In the rows, 128 means zero.
Each path below is one point turned by a fixed rotation once a step. After each direction that follows a path, write how fast that rotation turns it, in degrees per step (0 if it stays still).
Each turn is a multiple of 5 degrees from 10 to 175, or 0.
Each row of a path follows its step; steps can be skipped.

step 0: 133 134 135 175 120 118 137 129 145 170 121 161 119 140 120 151 115 110 111 108  83 160 133 120 148 122 135 102 129 122 132  89 122 131 148 106 145 130 128 124 148 112 103 134 148 141 135 131 118 124 105 160 145
step 1: 152 116 156 143 121 108 132 123 127 118 164  94 118 120 130 133 105 148 160 132 111 124 135 122 133 118 127 136 162 143 116 120 150 110 100 120  87 137 131 116  86 122 143 122 147 114 144 126  84 112 139 133 150
step 2:  96 108 127 135 146 104 131 139 108 110 125 160 139  87 117 119 104 114 105 153 126 144 155 123 131 101 132 106 134 126 146 159 119 136 131 159 118 137 108 136 136 130 106 128  91 107 151  99 122 145 151 142 142
step 3: 131 114 108 139 140 149 150 153 123 151 126 166 101 133 163 139 102 130 122  79 116 119 135 110 152 119 152 120 135 129 128 103 107 101 107 112 121 128 144  86 129 157 114 140 127 155 124 108 135 115 120 124 118
step 4: 128 107 141 117 136 142 130 136 135 113 147 119 109 153 114 141 147 103 137 137 113 138 122 136 139 127 140 131 176 131  99 119 135 134 102 158 117 115 133 146 109  89 106 135 175 148 158 116 110 159 132 149 147
step 5: 111 119 112 154 105  79  96 141  96 110 160 144 123 132 102 125 121 130 104 146 104 124 113  96 167 136 128 120 114  96 134 151 126 133 125 129 134 146 139 130 122 142 131 126 104 131 134 113  86 120 125 121 136
step 6: 111 117 117 149 111 119 154 128 124 142 106 128 105 109 147 154  90 137 123  98 127 148 156 147 133  90 136 134 109 106 173 135 147 101 109 149 107 118 126 117 124 113 130 126 155 153 133 140 131 120 111 153 123
step 7: 114 132 141 128 170 151 126 144 176 112 150 105 111 152 143 128  91 118 143 132 110 135 133 118 125 151 163 101 143 113 121 139 129 129  87 123 117 133 122 128 108 110 100 127 113  95 133 109 107 147 124 125 125
step 8: 142 120 128 106 111 142 110 157  91 152 161 165 123 125 121 105 112 137  71 131 115 151 122 118 144 120 157 124 163 120 139 134 119 147 127 144 124 127 145 141 144 110 159 113 116 135 146 136 117 127 146 121 142
step 9: 154 124 124 134 114  91 129 117 133 125 148 157 114 133 145 123 120  83 137  99 120 123 134 141 137  95 118 132 104 108 127  96 142  88 113 130 100 125 144 145 157 128  98 138 135 127 149 121 110 128  88 133 116
step 10: 114 121  85 155 156 151 139 159 137 129 139  98 131 118 116 145 136 138 152 140  99 116 138 113 110  95 156 125 130 109 112 140 151 142 114 109 112 157 126 134 108 100 130 145 122 135 153 142  93 128 138 150 144
step 11: 124 127 129 124 113 104 112 111 122 147 143 143 105 109 136 153 118 118 115 109 116 120 112 138 124 142 155  77 153 139 171 139 123 138 120 173 142 142 151 108 128 116 123 118  92 115 129 121 111 115 145 132 162
126 118 130 125 137 130 137 138 135 125 118 126 118 116 136 130 127 129 131 128 128 122 123 123 123 125 135 133 115 131 133 134 122 128 129 128 135 132 124 131 130 124 126 134 123 132 125 128 127 127 122 125 137
95
125 130 127 131 121 131 120 132 124 131 119 131 123 125 122 120 130 124 123 138 118 121 126 120 127 132 124 122 129 124 139 124 126 125 133 132 120 126 129 123 135 123 136 134 119 127 119 122 133 131 133 129 131
125
123 126 125 131 129 130 116 136 129 135 134 133 127 125 122 132 119 125 121 119 123 131 119 138 128 120 128 133 127 129 125 130 129 126 126 128 118 126 124 120 121 121 120 130 126 127 131 119 120 128 125 126 137
0
120 131 127 135 136 132 130 124 128 129 135 131 126 134 131 122 130 129 127 123 141 130 130 130 125 128 146 126 139 130 133 121 132 126 134 131 134 125 122 125 128 124 127 130 123 134 119 123 130 135 129 116 128
85
124 125 118 121 138 129 137 122 121 136 133 126 136 125 121 132 124 124 117 134 131 132 129 125 134 136 128 125 119 125 124 124 127 133 127 117 131 125 128 132 125 126 129 130 121 129 119 126 120 131 131 135 132
135

step 0: 129 119 134 128 149 111 118 139 121 119 133 141  76  77 114 113 140 155 153 114 128 145  93 137 130 141 134 121 113 130 151 128 112 150 141 160 119  96 109  93 131 106 158 145 111 127 126 112 117  91 121 128 121
step 1: 125 136 143 154 114 142 117 139 137 146 114 127 137 112 115 159 125 126 115 163 109 136 112 125 138 122 129 138 116 132 114 138 126 110 122 125 105  86 110 124 116 136 169 109  78 129 115  95 136  88  81 125 104
step 2: 116 128 123 177 112 139 152 139 159 139 124 153 148 130 142 139 126 140 108 152 121 113 133 111 150 114 102 110 131 108 129 131  94 183 110 146 121 119 124 120 137 150 122 124 139 156  94 123  98 106 103 130 136
step 3: 146 113 106 131 142 166 142 129 138  95 142 117 139 154 130 144 127 140 149 126 101 131 122 119 146 108 107  87 149 163 162 142 102 132 141 144 158 146 142 120 126 120 157 126 127 157 123 100  99 133 115 160 116
step 4:  99 131 134 150 123 179 154 119 109  80 123 148 111 126 145 139 147 125 157 100 139 103 142 124 144 138 116 155 121 132 132 130 134 112 111 128 132 120 116 135 118 116 158 171 114 148 146 130 105 129 128 151  88
step 5: 131 131 131 157 130 146  93 141 117 146 142 116 119  97 156 126 166  95 113 128 130 131 149 140 122 136  93 128 131 142 117 105 137 110 116 133 115 138  88 111 104 139 177 143 144 169 124 124 113 116 154 116 128
step 6: 107 129 133 141 149 123 102 123  94 137 158 168 133 102 128 105 128 158 114 166 132 112 134 122 126 119 124 139 134 154 141 151 111 102 117 132 115 142 134  95 114 171 129 134 137 168 140  99 127 147 102 115 137
step 7: 132 140 144 116 119 156 116 129 154 125 148 128 103 137 135 110 128 173 111 178  93 117 180 125 125 115 131 122 115 100 159 123 111 126 110 146 138 134 147 142  88 145 150 140 128 116 144 122 140 143 117 127 108
step 8: 108 134 129 101 110 129 117 157 131 111 132 149 114 175 151  89 120 142 131  99  91 117 136 131 117 140 102 127 102 116 140 112 118 119 134 145 134 113 121 122  93 121 134 129 100 137 110 136  79 139 113 114 158
step 9: 105 122 115  99 127 156 103 124 134 142 127 113 132 144 113 115 140 127 127 122 117 114 125 151 145 187 101 127 149 116 133 135 123  70 102 106 141 124 102 142 136 144 121 139 132 124 100 103 102 114 106 152 140
step 10: 114 120 128 126 155 118 138 121 151 135 131 154 105 120 135 113 170 115 106 142 144  90 110 132 117 171 134 149 172 116 152 148 136 140 129 122 170 124 137 116  94 145 131 153 137 133 113 136 136  85 130 139 143
step 11: 138 125 118 111 169  91 123 139 144 106 164 121 138  96 125 141 136 157 126 116 108 159 105 134 145 141 123 134 146 101 162 153 138 127 143 135 109 107 132 131  92 129 180 146 135 130 135 127 135 112 114 106 136
132 129 131 137 136 121 119 130 132 128 131 130 123 130 126 126 135 127 118 121 127 124 125 128 117 118 125 121 128 119 132 120 130 132 129 139 134 138 126 132 131 120 126 130 125 132 122 134 123 121 133 125 128
135
127 131 138 128 129 130 124 140 128 128 132 124 125 122 131 136 116 133 117 130 124 126 130 136 123 124 141 125 127 127 125 125 115 128 129 132 119 122 134 124 127 134 125 121 127 132 132 132 130 126 122 124 126
65
127 119 128 118 121 135 128 128 118 126 126 127 127 118 129 128 126 126 136 128 128 114 123 137 123 129 127 119 121 126 125 120 135 125 131 130 131 129 121 127 127 121 129 124 134 123 132 135 119 123 122 135 127
80
126 126 126 123 133 127 129 124 135 118 133 134 121 121 128 132 134 131 136 141 127 128 133 124 127 127 142 124 132 135 137 125 123 127 134 128 137 132 134 125 135 123 126 132 135 127 120 130 135 132 125 133 133
100
125 121 122 122 129 132 127 130 130 124 121 129 121 121 119 128 120 127 134 128 127 133 132 124 122 124 121 133 129 119 138 137 122 130 132 125 130 136 132 126 120 129 123 121 123 136 138 131 131 120 136 131 123
100
129 135 130 128 131 128 137 128 137 122 124 129 135 129 127 140 126 126 127 129 127 126 117 117 129 139 126 121 144 126 123 135 123 126 128 132 127 130 124 132 124 124 131 124 129 128 130 138 122 121 124 132 130
45

step 0: 118 102 110 144 145 132 150  93 136  75 109 118 115 110 135 119 152 132 113 126 113 145 120 126 131 117 146 139 166 142 110 141 149 114 149 152 103 156 123 141 103 121 121 129 128 109 147 127 136 153 103 141 134
step 1: 140 106 152 129 126 122 130 127 164 129 120 119 166 125 138 142 135 105 139 139  88 100 127 128 136 117 114 151 128 128 109 111 148 131 111 160 148 114  78 126 130 133 102 139 145  90 123 116 126 135 106 112 144
step 2: 122 134 141 134 118 111 110 106 142 128  95 141 175 141 131 122 147 138 123 116 152 132 104 126  97 137 179 111 124 148 128 133 119 139  98 149 115 132 112 152 115 105 104  99 115 132 138 118 124 104 109 128 144
step 3: 129 121 163  90 150  86 122 123 110 133 111  98 123 109 108 121 117 122 132 116 140 131 142 135 163 120 128 147 113 110 124 154 128 121 120 150 119 159 129 147 134 108  91 133 123 132 147  93 139 122 109  99 114
step 4: 122 100 142 143 131 109 141 120 144  95 108 135  99 120 157 112 140 153  96 124  84 120 105 115 142 124 153 150 149 140 112 115 108  97 146 136 116 119 137 167 135 138 125 118 121 143 146 118 141 125 115 101 126
step 5: 135  96 148 143 131 131 145 120 119 134 142 106 182 112 127 101 141 112 101 131 129 100 143 162 113 115 130 166 149 148 124 126 106 114 140 150 135 117 123 121 133 124 112 140 144  90 109 117 131 124 111 106 140
step 6: 131 113 141 148 130 121 103 106 123 146 113 152 145 121 119 122 120 133 127 118 146 134  89 115 124 105 158 182 131 129 130 138 144 140  96 123 122  86 112 140 107 105 121 109 133 146 139 106 135 129 110 140 163
step 7: 112 136 138 115 142 111 143  99  81 104 114 128 117 103 136 136 139 126 121 139 142 133 111 138 119 121 134 145 123 112 108 159 133 120  98 165  89 163 105 132 142 126 123 162 112 111 134 100 115 136 116 119 133
step 8: 112  88 155 129 146 111 120 120 147  89 121 115 123 124 150 127 106 125 123 111  91  81 113 119 137 147 128 136 120 119  93 126 131 126 134 146 110 111 106 154 122 110 133  95 113 114 130 117 139 154 125 140 117
step 9: 133 107 113 150 117  96 130 119 129 119 100 104 192 138 146 120 152 141  89 123 140 127 142 113 119 112 129 132 130 148 121 116  96 130 110 150 125 129 117 141 117 138 102 136 150 100 125 109 125 144 124 137 104
step 10: 105  92 124 142 121 108  95 123 132 166 108 119 146 136 113 108 114 117 138 133 122 129 118 133 132 113 159 154 114 141 133 142 177 129 116 134 107 119 135 127 156 104  86 110 129 141 137 108 123 135 106 103 123
step 11: 150 131 142 129 133 108 140  92 121  95 106 129 104 114 112 121 133 155 127 144 128 107  99 122 130 153 141 158 153 131 144 123 107 127  87 138  96 153 136 152 150 109 101 153 141 130 134 134 118 123 115 103 130
122 128 131 128 122 135 113 129 134 132 124 124 128 128 123 130 137 136 130 131 124 125 129 116 129 133 128 121 125 132 125 135 129 137 130 136 133 133 130 131 127 125 118 135 126 119 135 133 124 137 130 129 125
45
129 132 125 130 124 136 120 128 121 122 127 133 125 122 132 128 121 130 133 122 134 120 136 126 122 131 130 127 127 140 125 121 142 117 130 131 126 122 133 136 122 134 124 119 126 132 133 127 129 129 124 128 129
175
125 126 131 130 133 132 123 120 119 126 127 121 123 121 125 132 127 125 136 124 129 130 118 122 136 125 121 118 140 127 138 124 122 127 137 128 122 125 119 132 130 129 127 129 119 132 123 125 123 124 128 125 121
90
120 125 128 131 127 127 127 127 132 130 130 131 124 122 131 119 128 135 127 124 130 130 132 135 130 136 120 129 122 132 132 124 126 136 134 132 133 125 125 131 126 125 137 139 128 129 140 116 127 112 126 125 136
35
123 133 128 134 132 131 129 122 126 133 126 132 122 120 128 130 130 119 137 128 125 122 125 129 120 126 126 136 145 129 125 137 132 131 126 131 132 131 122 127 123 129 130 134 138 128 129 136 131 124 133 138 138
60
136 126 136 128 129 116 122 127 125 124 123 131 128 123 131 137 127 124 125 130 126 125 124 134 130 118 130 123 123 142 132 124 129 138 136 125 125 130 136 130 136 126 128 135 127 124 124 127 135 131 124 136 137
0
119 138 129 128 130 124 135 127 123 133 128 119 120 132 135 126 135 123 124 128 130 118 126 128 137 125 120 132 117 134 124 130 123 134 131 129 122 132 130 136 116 131 130 120 124 131 128 135 135 129 130 126 125
80

step 0: 146 119 121 169 142 120 133 111 115 134 131 121 146  83 133 170  88 128 146 111 137 134 132 127 176 177 115 130 118 132 119 151 110 135 129 140 124 133 141 115 140 130  84 117 130 123 139 151 150 139 146 125 160
step 1: 130 106 115 146 152 116 117 136 134 136  96 110 126 152 145 142 111  99 115 132 133 166 119 115  74 137 130 144 129 132 127 110  82 127  74 129 106 124 132 107 102 117 147 110 146 121 129 145 151 120 151 157 134
step 2: 109 108 139 109 111 146 132 114 123 131 116 122 107 120 113 127 126 103 145  86 152 142  99 137 129  71  98 146 124  66 132 129 114 153 130 124 137 139 130 136 109 134 126 145 128 124 111 127 137 144 152 113 174
step 3: 151 162 141  77 119 133 132 125 135 153 126 105 102  90 198 127 134 102 115 120 138 106 113 140 127 133 103 140 123 142 128 118 123 127 135 122 118 113 111 150 129 128 127 128 158 164 106 160 125 133 129 147 114
step 4: 179 129 138  99 121 166 133 106 112 134 121 107 127 122 109 124 160 171 140 112 133 122 101  89 118 146 141 114 138 133 152  97 129  98 147 124 110 133 157 141 129  98 154 126 130  99 137 130 119 126 160 125 143
step 5: 127 135 152 113  99 136 158 107 139 139 121 126 155 101 111 166  85 134 145 150 103 126 142 144 131 100 119  87 115 140 139  98 164 124  93 112 123 141 127 116 107 120 150 113 130 128 119 146 103 116  98 116 137
step 6: 101 139 112 135 126 147 145  87 111 113 173 131 129 160 146 140 112 153 113 145 124 142 137 138 161 146 133 163 131 108 116 103 155 110 123 132  82 111 142 134 112 140 156 113 120 134 119 128 160 162 132 127 116
step 7: 114 132 126 126 120 109 127 115 120 126 101 140 134 117  98 153 127 131 133 102 158 119 146 142 118 148 116 160 128 148 115 136 117 174 139 134  98 136 135 114 107 146 182 136 136 127 170 116  98 120 141 109  81
step 8: 118 118 140 138 155 137 109 165 125 154 111 117 146 137 131 140 142 139 125  85 127 122 128 105 152 119  97 150 110 121 121 110 164 149 134 129  87 104 105  82 132 117 101 131  97 121 145 156 142 134  95 139 130
step 9: 135 114 133 133 107 120  83 138 171 126 144 128 127 130 140 142 125 105 106 112 142 164 126 132 133 146  98 129 110 147 138  91 150 104 131 124 161 112 140  94 116 115 127 153 135 147 135  84 135 125 174 143 118
step 10:  99 156 147 151 137 139 122 111 126 142 120  98  95 161 140 114 147 121 154 102 145 138 114 124 138 131 139 106 168 117 151 131 139 149  99 130 164  99 148 118 108  96 128 136 118 149 121 141  92 116 125  92 126
step 11: 121 161 127 113 128 106 170 148 120 163 125 104 158 121 148 142 170 109 114 140 126 130 120 127 149 132 145 130 138 117 113 141 156 109 149 138 162 174 116  98 132 126 151 113 135 154 125 122 110 152 144 134 161
122 120 123 127 138 126 128 127 138 120 133 130 125 118 124 127 123 125 121 131 130 125 128 120 133 126 136 128 127 132 122 127 121 134 128 137 122 122 127 120 118 136 130 120 122 121 131 133 123 136 130 126 130
55
135 125 123 130 125 130 127 134 134 118 127 121 120 131 118 126 133 137 127 120 129 123 141 131 126 130 126 129 129 123 135 130 127 133 121 118 127 131 128 130 119 135 128 127 136 131 128 126 119 123 129 118 137
135
128 129 143 124 125 135 121 125 134 126 133 126 125 123 126 126 138 129 127 130 122 132 134 121 125 139 123 129 111 135 126 136 130 135 134 124 128 126 126 128 134 124 125 125 126 119 129 133 127 123 129 132 132
80
134 127 128 130 126 129 131 128 119 129 128 128 126 123 131 129 128 126 126 127 123 124 122 126 126 126 121 123 117 121 128 121 107 128 126 132 134 129 136 136 130 136 132 120 137 125 125 135 138 125 125 126 132
25
